The rows of D fall into 3 groups, and each row is roughly a mix of its group's hidden directions.
D (126 x 12):
[[  0  -8   3  -1  27 -52  -9   1 -29  14 -22  37]
 [-15 -45  -9 -37 -20 -24  -9  -8 -24  -8   0 -31]
 [  8  50  13  -6 -19  37  17  13  24   1  -4  31]
 [ 37 -21  32  39  16  -1 -11 -19  22 -27   0 -14]
 [ 17  36   7  18   9  24  20  -3  33 -21  32  29]
 [ 23  35   0 -13  17  44 -31  29   7 -10  -6  18]
 [ 36 -15   3  26  17  19   3 -19 -40  17 -38  -5]
 [-20  -1 -23 -18  -9  37  -8  -8  26 -17  38 -36]
 [ 12 -25  55  22 -10 -19  17 -21 -21 -17  16  -4]
 [ -9  24  -7 -67  10 -22  12  22  -4   5  -3  10]
 [ 10  54  20  16   1  15  31  15  28  -1   0  27]
 [ 33  10   9  23   1  35   0 -18   2  11 -55  -7]
 [  6  28  30 -25  -8 -29  14  10  -9  21 -32  37]
 [-16  33 -24 -14  -2   8 -21  42  12  34 -28 -11]
 [ -5 -10 -23  23 -11  14   0 -17   7 -37  55 -16]
 [ 10  16  -8   3  -9  31 -10   4 -26  30   0  58]
 [  0 -29   3  17 -21  23   0 -25 -22 -27  42 -29]
 [ -6 -15  -5 -11  -1   1   3   1   4 -10  77  -8]
 [ -2  31 -33 -13  -2  48  -8  13  15 -11  38   5]
 [-22  37 -50 -16   0  26  -2  19  13   8  25   5]
 [  5  48  34  15   2  -5  42   8  -1  18 -14  21]
 [  3 -33   8  49  10 -36 -20 -18 -21   2  11 -17]
 [ -4 -13 -36 -24   1  45 -18   1  33 -23  20 -11]
 [ -9  12   0 -12 -25  35  14  32 -51 -12  18   4]
 [-27  38 -39 -28  14  14  -4  25  -7  27   2  17]
 [-21  18 -48   6  13  -9 -21  39 -24  -3  20  14]
 [  0  16 -10  26   3  28 -10   1  15 -31  52 -27]
 [ -1 -43  37   7  15 -46   5  -7 -18   2 -21 -12]
 [  1 -51 -15  -2  28 -35 -27  -3 -24   0 -16 -12]
 [-24 -55   6 -11   5 -28 -15  -7  -6   4  11 -39]
 [ -3   0   8 -30  -9 -41 -22  18  -8   5 -39  38]
 [-17  49  15  -3 -14  -9  17  23   9   0 -21  44]
 [ -8 -33 -25  14  29 -10 -31   8  30   2  16 -38]
 [-21  19   3 -38 -24  -1   1  21  -1  28 -47  16]
 [  5 -25   6   5 -11  18   6 -50  18  -8  30 -40]
 [ 33   2  37  44  32 -11  -9   0  21 -10   9  18]
 [ -9  31  24 -40 -36  23  30   7  -6 -19  12  -3]
 [  4 -23  13  19   4 -44 -12   0   6  19 -44 -32]
 [ 15 -22 -10  37   4  18   3 -27  36 -25  26 -25]
 [ 32 -42  11   8  40 -22 -16  -2  -3 -25 -11  23]
 [-16  -7   3  -4 -31  16  30 -20  34  -5 -14 -48]
 [-14 -36 -18 -20  -9  -4  -6 -27   4 -18  20 -52]
 [ -2 -21 -46 -18  15  14 -48  19   7 -16  15   3]
 [  2  -3  11  24   1 -37   3 -25  50  12 -26 -23]
 [  0   6  53  33 -13  -8  16   4   1  13 -39  19]
 [-20   7 -13  -3 -11  28  15 -30 -15 -11 -46 -38]
 [ 26 -37  -3  10  20   8 -35 -11  35  -6  -1 -36]
 [ -3 -15 -17 -24  18 -22 -37  31 -21  12 -33  25]
 [-23 -14 -11 -48 -10  -3  -5  19 -22  18 -45   4]
 [  7  26 -11  20 -29  61 -12  -3   5 -15  19  -6]
 [ 15  13  37  27  18   2 -21  18 -32  13   7  42]
 [ 17  14 -15   6  14  47 -28  23 -12   4  40 -16]
 [  6  12  -4  29  14  14  24 -26   0 -20  59  -4]
 [-14 -29  -3   4  10 -61  11 -13  10   6 -19 -29]
 [-16 -18 -43 -11  -1  25   0  -5 -10 -14  27 -48]
 [  4  23 -39  13  40  27 -28  23   1   5  11  21]
 [ 20 -23  -8  31  -7   1   9 -36  45 -20  -2 -27]
 [ 16  -1  22  39  -6 -20  -8   4  32  12 -25 -44]
 [-25 -28 -59  10   5   1 -17  -4  -9  32 -10  -3]
 [-10   9 -42 -55  11  11 -10  16   2 -13  17 -22]
 [ -1 -24  12 -45 -43  -6   1  -5   4 -13  40 -10]
 [ -8 -24   3 -16 -26  13   9 -29  19 -16  24 -51]
 [-17 -13  11 -26 -47  18  21 -16  -8  -9 -17 -40]
 [ 18 -42  21  -3   9 -26  -5 -16   8 -18 -36 -35]
 [-10 -42   9   2 -19 -14   9  -2 -32  -4 -23 -48]
 [ -7  33  21   6  -9  19  21  -2  35 -10  50  15]
 [ 11   5  36   6 -45  10  43 -19  15  -5  -5 -21]
 [  4 -20  36  16 -19 -33   5   1 -43  13 -27 -18]
 [ 28  15  27 -10  -8   1  16  -5  34   4 -50  25]
 [ 21  37  50   5  -8  21  28  -5  13  21 -12   8]
 [-18   8  13 -33 -14 -16   7  17 -38  30 -33  27]
 [ 11 -11 -16  23  22   3  -8 -14  55  -8   6 -40]
 [-38   8 -15 -35 -15  -2  23  13 -45  18 -17   4]
 [ -9  33   7 -34  -2  12   8  10 -33  27  -3  45]
 [ -3 -21 -23  13   0   5 -12 -14  22 -30   8 -60]
 [  7  42  25  18 -14  23  39 -16   7  -4  33  11]
 [ 12  32  -6   6  36  -9 -10  44  -1   9 -15  39]
 [  0 -42  39  17 -10  -7  10 -15   2  15 -24 -41]
 [ 12   2  25  -9  -7 -13   9   3 -50  14 -33  40]
 [-18  22  17  -2 -57  17  30   6 -24 -15  13  10]
 [  8  35  37 -10 -32  19  15  16  15   5   6  40]
 [ -4  39  13 -26 -22  15   4  22 -12   2  -2  53]
 [-43  -7 -22 -21 -20 -31  17  10 -36   4 -26   2]
 [ -7 -35  -8 -31 -13 -20  18 -16   3  16 -52  -8]
 [  6 -28  25  28  24 -29 -23   9  43  16   5  -8]
 [ -1  22 -15 -57 -27   8  24  -6 -14   6  18  26]
 [ -4 -15 -45   6  42   2 -33  -3  12  -8  28 -20]
 [ 17  33  50  -1 -18  18  10  13  10  -5 -36  19]
 [  1  53   1 -18  13  25  -3   2   7  44  10  22]
 [ -1 -33  -3 -25 -45  11 -44   2  16 -17 -12  -1]
 [ 11  26 -11  15  25 -10 -11  36 -15  16 -17  49]
 [  6 -13  -8 -66  16  14 -14  19 -11 -11 -25 -10]
 [ 18 -24  -8 -16 -31   2  24 -29 -39 -11 -17 -31]
 [-31 -20 -12 -38  16  -7 -49  18 -18   7 -10  11]
 [-11 -19  39  -6 -39  19  15  -1  30   4  13 -35]
 [  5  20  16  30 -28  41  14 -10  26 -28  22 -17]
 [  1 -28 -34  39  22  -7 -20 -17  12  -7  30 -26]
 [ -1  11  -4  -5 -33  54   8  -4  16 -22  37 -15]
 [  0 -21 -43   2   3 -15 -36  -7 -23  32 -33   5]
 [ -4 -33  13 -31 -14 -17   6  -6 -29  18 -51   4]
 [  5  23 -15  24  36   8 -20   9  43  -2  35  17]
 [-43  40  20  15   1 -21  22  11  33  -5 -10  15]
 [ 21  27  28 -27 -14  38  12   7  -9  -4   6  43]
 [-31  -4   4 -44 -19   0  41 -11 -18   6 -30  14]
 [ -4  19 -10 -41  -7  16 -11  22 -31  26 -25  36]
 [ -2   8  -9  16   5  24   0  -7  53 -11  42 -27]
 [ 16  -6 -41  37  43  20 -12  -3   4   1  14 -25]
 [ -1 -17 -39 -44  25 -35 -10   2 -11  22 -10  11]
 [  4  23  15  -4 -18  49  31  -2  35   1  -1 -30]
 [  2  15  55  39 -33   6  15  -6   0 -13 -11  -7]
 [ 10 -39  -3  39  -6 -16   3 -37  20 -13  -2 -33]
 [  9 -36 -33  -4  18 -23 -37  -9 -28  22 -22   4]
 [ -7 -47  -7  -4  14 -13 -27 -25   2  -1 -22 -45]
 [ -3   0  -4  32  24  -7 -13  -6  63  -3   7 -26]
 [-10 -34  -8  -5  22   8 -33 -14  27  -4  39 -32]
 [  9   0   5   8  18 -37 -23  31 -37   7 -17  38]
 [  3  49  -1   9   2  13  12  28 -13   8 -19  48]
 [ -3 -11 -20 -17 -17  23   9 -16 -47  -4 -41 -26]
 [  5 -40 -21  -6  -1 -35   6 -35  17 -10 -10 -38]
 [-12 -13 -25  33  48   9 -14   5  11   5  35 -25]
 [ 20  -1 -15 -13 -18  68   1 -10  12  -5  -4  21]
 [-13 -18   4 -44 -39  -9   2  15 -42   3 -20   3]
 [ -2 -23 -18  21  21  -2 -11 -27  34  -9   3 -52]
 [ 24 -21  50  17  -6 -15   2 -13  -8  19 -31 -30]
 [  9   1  27   9   4 -25   3  23 -31  23 -36  41]
 [-19 -33 -23 -11  13 -28 -18   2 -17  22 -29 -39]]

Here is one row of each group, with its name. Which group are the others in?
[-21 -24  -8 -29  11 -43   2   9 -24  30 -33   5] -> (114)
[-23  -5 -16 -10  -4  16   1 -16  31 -20  48 -38] -> (2)
[ 12  21   6 -14  20 -11 -22  35  -6  19 -29  47] -> (106)

[-12  -6 -46 -47 -18  27  12  -5  16   7 -22  -7] -> (114)
[-21  -9   9 -39   5  -6  17   9 -18 -29  43 -32] -> (114)
[ -2  -5 -52  -3  -4  45 -15  -8  12 -13  29 -19] -> (114)
[ 23  -1  34 -24  -6  28  -6 -43  33  21   1   4] -> (106)
[-17  -1   0 -11 -26  -2  14  20  32 -10  59 -16] -> (2)
[  7  -8   4   1 -31  26  30 -34  10 -14   3 -49] -> (2)
[-25  11 -14  -7 -15   5  27  -5  23 -26  41 -41] -> (114)
[ -7   6 -24  18  -2  17   8 -22  38 -16 -17 -52] -> (2)
[-12  28  16 -43 -34  -9  24   5 -32  11   0  22] -> (114)
[  6 -11  -3   8 -20  12 -17 -14  12 -34 -14 -62] -> (114)
[-12 -34 -11   7   4 -46 -10  22 -30  -6 -36 -10] -> (106)
